Each row is where one point has got to under a steady rotation. How many ticks took it there?
The counts run from 0 to 229.
[  8  -8  -5  11   8  -3   3  13  -2 -18   6  -4  -2  -8   6  -7  14 -18
  10 -12   0 -17   3   6  -9  -8   2   4   6  -8   1  -1   1  17   1   4
  11  -4  13 -11  20  -5  -3   5  17   1  -1  13   3 -24] => 5
[  0  -9  10   6   7 -13 -14   0   9 -30  -2  15  -5   2   0  -7   4   5
  22  -7   4 -13  -8  -3 -18  -6  -9   5   0  -4  -6  -5   9   3   5   2
   9 -15   7   1  -6   1 -15  -1  14  -5  -3   6  -1 -25] => 67
[ -6 -16  -5   1  10 -13  11   7 -14 -17   6   0   5  -2   6  -5  11 -14
  13  -6  -9 -17  -5   1   1   3   6   7   2 -16  -2   2  -2  12  -4   5
   9 -15   1 -13  -1  -3 -11   3   3 -10 -14  19   1 -15] => 92
[ -3   0 -21   2  10   2   8   4   6  -5   7   6  -3   1  18  -4  13   6
  11 -15   4 -13  -8   9  -4  -3 -13   4   8  -8  20  -3  10 -13   6 -17
   9 -10  12  -8   2 -12 -17  -5  11  -2  -8   2   5  -2] => 54
[-10 -11 -12   6  14  -3   7  -5  11 -13   9   7  -2  -8   4  -1  32  -7
  -5  -7   3  -4  -7   9   7  -4  -5   7  -4 -12  -1 -10   2  -4  15  -1
   9  -8   6 -14 -10  -5  -9  -8   2  -8 -20  16   8  -3] => 44
[ -6  -9   8  -1   4 -10   3 -13  -1 -25  -4   3  -1 -12  16  -1  18 -18
   4 -17  -5 -16  -3   5   1   6  -1   6   9   1   8  -8  -2   7   4  -4
   1 -13   9  -9  11  -2   0  -1  10  -4 -16  12  -3 -22] => 76
[ -3  -7  -6   1   1  -3  10  -9   9  -1   2  13  -7   3  18  -5   9   9
   8 -10   3 -14  -7   1  -2  -8 -12  -2   7   4   8  -5   3 -11   6  -5
   5 -12  22 -14 -11  -9 -22  -9  12 -10 -17   4   0 -10] => 59
[-11 -12  -4   1   5  -4   9 -17   6 -15   3   5  -3   0   9   4  12   2
   6  -4  -6 -18  -7  -1   1  -6  -5   0  10   5   8  -7  -5 -10   5 -16
   2 -20  20  -9  -6  -1 -21  -1   3  -9 -17  11   0  -9] => 60
[  9 -19   2   4  16 -11  -1   8  -2 -12  -4  -1  -1  -7   8  -6  10 -14
  18 -10  -6 -10  -7  11  -9  -9   0   6   1 -15  -8  -1   5   8   0   4
  14  -5   4 -12   1  -6   0   8   7  -2  -4  21   2 -24] => 206
[  6   5  10  -2   2   1   4  -5   3  -9 -11   8  -7   4   8  -8   7  -6
  -2 -26   4 -11  -1  11  -9   0 -13  -1   8   3  10  -4  12  -1   7   3
  -5  -5  19 -12   9 -12 -18 -22  20   1  -9  -2  -3 -15] => 193
[ -5   0  -5   7  -1   4  15   9   0 -17  -8   6  -4   2  -6   1   5  13
   2 -20   1 -20  -6  12   0  -4  -4   7  10  -5  11  11  11  -5   0  -3
  -2  -7  15 -13   8  -3 -26 -23   7   2  -1   5  12  -5] => 105
[ -9  -3  -7  -5  -4  -6  -3   1   4  -4  -9  10  -7 -12  17 -11   6   9
   8 -15 -14 -14 -12   7 -11   2  -3 -10   2  -5  17 -14   1 -15   8  -5
   9  -3   7 -16  -4 -11 -16 -10  11  -4 -13   8  -4 -11] => 142
[ -6  -6  -3  -5   8  -9  -6   5   0 -21   6   6  -5  16  -1 -10   2  11
  17  -9   7 -11   1  -7  -5  -8  -4   4   0 -12  -4  -4   6   5  -1   6
   8 -18  13   1  -6  -7 -28  -6  11 -11   0  -2  -6 -12] => 181
[ -4 -12  -9  14  13   7   4  -4   8 -27   3   6   1 -11  -3  -5  26  -5
  -8 -13   1  -3  -5  13  -4   5  -6  12  -3 -10   4  -8   2  -5  10  -3
   4   2   7 -13   7   2  -9 -23   8   9  -6   0   5 -13] => 116
[ -6   5  -3   8  -4   1   9   1  15 -28  -7  13   1 -12  -1  -4  23   6
  -3 -16   1  -8  -6  11   7   7  -3  -4   9  -1  11   7   1  -4  14  -2
   6  -1   6  -9   6  -2 -11 -16   5   9  -6   2  19  -6] => 33
[ -3  -8  -8   3   9  -5   1  -3   7 -18   5   6   0   5  17  -3   7   6
  30 -10   7  -9  -7   3   8  -8 -12   9   1  -9   2   8   9   5  -2  -3
  12 -15   6  -3  -1  -9  -3  15   4  -6  -5   9  12 -18] => 170
[  5   7   3   4  -3   0   4  -1   4 -19   0   2  -5   2  -2  -9   9  -4
   0 -19   8 -24   3   3  -7   0  -1   6   9   0   9  -3  12  11   1   7
  -3 -14  19  -9  17  -6 -10 -11  22   2  -2  -2   2 -19] => 192
[ -3  -4 -10   4   9   0   4   3  16  -5   1  11  -3   1   6 -10  27  -1
  -3 -17   5  -2  -2   9   7 -10  -6   1 -10 -11  -2  -7  11  -7   9   9
  12  -5   7 -18 -11  -9  -9 -13  10 -15 -13  13  10  -3] => 43
[  8  -8   1   7   8 -10   6  15  -4 -13   4  12   2   5  -5  -7  10 -10
  13  -6   1 -22  -9   8  -4  -8   7   6   6 -16  -5   9   6  19   7   6
  11  -8   7 -10  -1  -3  -5   2   7 -10  -4  19  10 -15] => 88
[  2 -11 -11  -5  10  -6  10   0  -7 -15   5  -6   2  -8  16  -3  12 -18
   3 -11 -11 -10  -3   0   1  -4   0  -3  17  -7   2  -1 -13   4   1  -4
  12 -14  20 -13  12  -7  -9   5   5   0  -6  18   2 -20] => 9
[-10   2  -1  -5  -4 -14   3  -8   6 -36  -9   7  -1 -14   7  -2  17   1
   1 -14 -13  -7  -4   0   6   7  -4  -8  12   2  13   1 -12  -7   7  -6
   9 -18   6  -7   2  -2 -16  -7  -2   5  -6   9   8 -11] => 148
[ -7   1  -8   2   5   0   3   0   9 -12   0  12  -1   2  11 -11  26  -5
   1 -16   6  -3  -6  11   7   4  -9   3 -12 -11   1  -8   9   1  14   8
   8   3   0 -17 -10 -12  -2 -14   9 -12 -19  10   4  -8] => 162
[  8  -5 -15  11   4  -1   4   4  10 -12   5  -8  -4  -8   3  -5  18  -9
   2 -10   4 -15   3  -1  -1 -13  -2  -2  10  -8   6   3   4  10   3   3
  10  -8  23 -12  21  -4  -5   5  16  -1   2  13  14 -24] => 124
[ -9 -14 -14   6   2  -9   2  -6   6 -13   7  -1  -2   0  15   2   9   8
  18   2   0 -22  -3  -8  -2  -7  -4   6  10   1   9  -1   1   3  -3  -7
  10 -18  18  -5   3  -2 -10  10  10  -7 -11  16   6 -20] => 56
[ 15   5 -15   3   5   5   9  11   7  -4   1  -2  -7  -4   4  -9  15  -8
  -3 -19   6 -12   3   4   0 -12  -3  -7  10 -12   4   2   5   3   6   5
  10  -5  23 -14  13 -15 -15  -8  18  -1   3   4  10 -18] => 125
[  0 -17 -12  -1   5 -10   8   7 -11 -16   6   0   1  -7  14  -4  12 -13
  13  -7 -10 -15  -4   3   0   0   5  -1   8 -11   5   1 -12  14  -1   4
  13  -8   8 -18   8  -6  -7   2   5  -4  -9  17   3 -21] => 211
[ -4  -3  -6   4   0  -4  12  18  -1 -14  -8  10  -3   1  -9  -4   9  13
   1 -15  -8 -17 -12   8  -5  -3   3  -3   6 -12   9   3  10 -10   4   3
   3  -7   7 -14   3  -6 -25 -23   3  -2  -2   8  12  -1] => 224
[ -4  -1  -2  10   7   2   9   2   4 -24  -1  10   1   2  -1  -6   8   4
   3 -16   5 -18  -6  13 -13   8  -5   9  10  -3  13  -6  10  -6   6 -13
  -5  -6  12  -5  14  -3 -17 -21  16   8  -8  -3   1 -12] => 188
[ -8   2  -3  -2   7   0   0  -2  14 -24 -16   6  -3 -14   4  -2  23   5
   3 -22  -8  -1  -4  11   7   2 -10  -4   7  -6  14   5   6 -12   4 -10
   5 -12   1  -7   6  -8  -8 -12  -2   6   0   5  19  -6] => 34
[  9  -3   2   3  16  -3  13   6   4 -11  -4  14   5   3   3  -3  15 -17
   8 -15   2 -11 -11  22   3   3  -8   4  19 -12   0  11   3   1  16  -8
   9 -11   2  -4  -3  -8 -11 -12   2   5  -6   8   8  -2] => 85
[ 10  -4 -14  -2  10  -7  -5   8  10 -11   4  -8  -7  -1   2 -11  11  -6
   8  -9   3  -5   5  -2   3 -19  -3 -12  15 -11   2   1  -6   5   3   5
  17 -20  22  -6   1 -13 -15   4  12  -1   7   8   6 -17] => 129
[-11 -12  -2   7  13   0   1  -3   0 -31   4   3   1   1   3  -3   6   2
  12  -9  -3 -15  -5   2  -7   8  -9  13   8  -9   7 -10  -2  -7   3 -15
   2 -18   7   0   2   0 -23 -18   3   4  -7  -2  -7  -5] => 184
[ 15 -10  11  11  11  -8  -4   4   9 -12  -5  14  -2   1  -4  -9  11 -13
   7 -12  10  -5  -7  11 -11 -11  -3   2   2 -10 -12   2   5  16  13  11
  13   1   7  -8  -4  -4  -8  -2  10   0  -2  11   3 -24] => 202
[ -1   4 -11  12   5   4   9  -1   8 -18  13  17   6   7  15  -8  20   1
  10 -11  12  -9  -7  12  14   7  -8   9   0  -9   6   4   5   7  16   1
  13   1   6 -10  -6  -8  -6  -6   4  -2 -15   9  14 -13] => 167
[  7   0 -10  -4  -4   3   7  14  -7  -5  -3  10  -4   4  15 -13   4  -1
  12 -18  -2  -4  -7   4  -1   0  -6  -9   6 -15   3   6  -4   7   6  15
  15   3  16 -18  -1 -14 -17  -8  11  -6  -3   6   4 -19] => 213
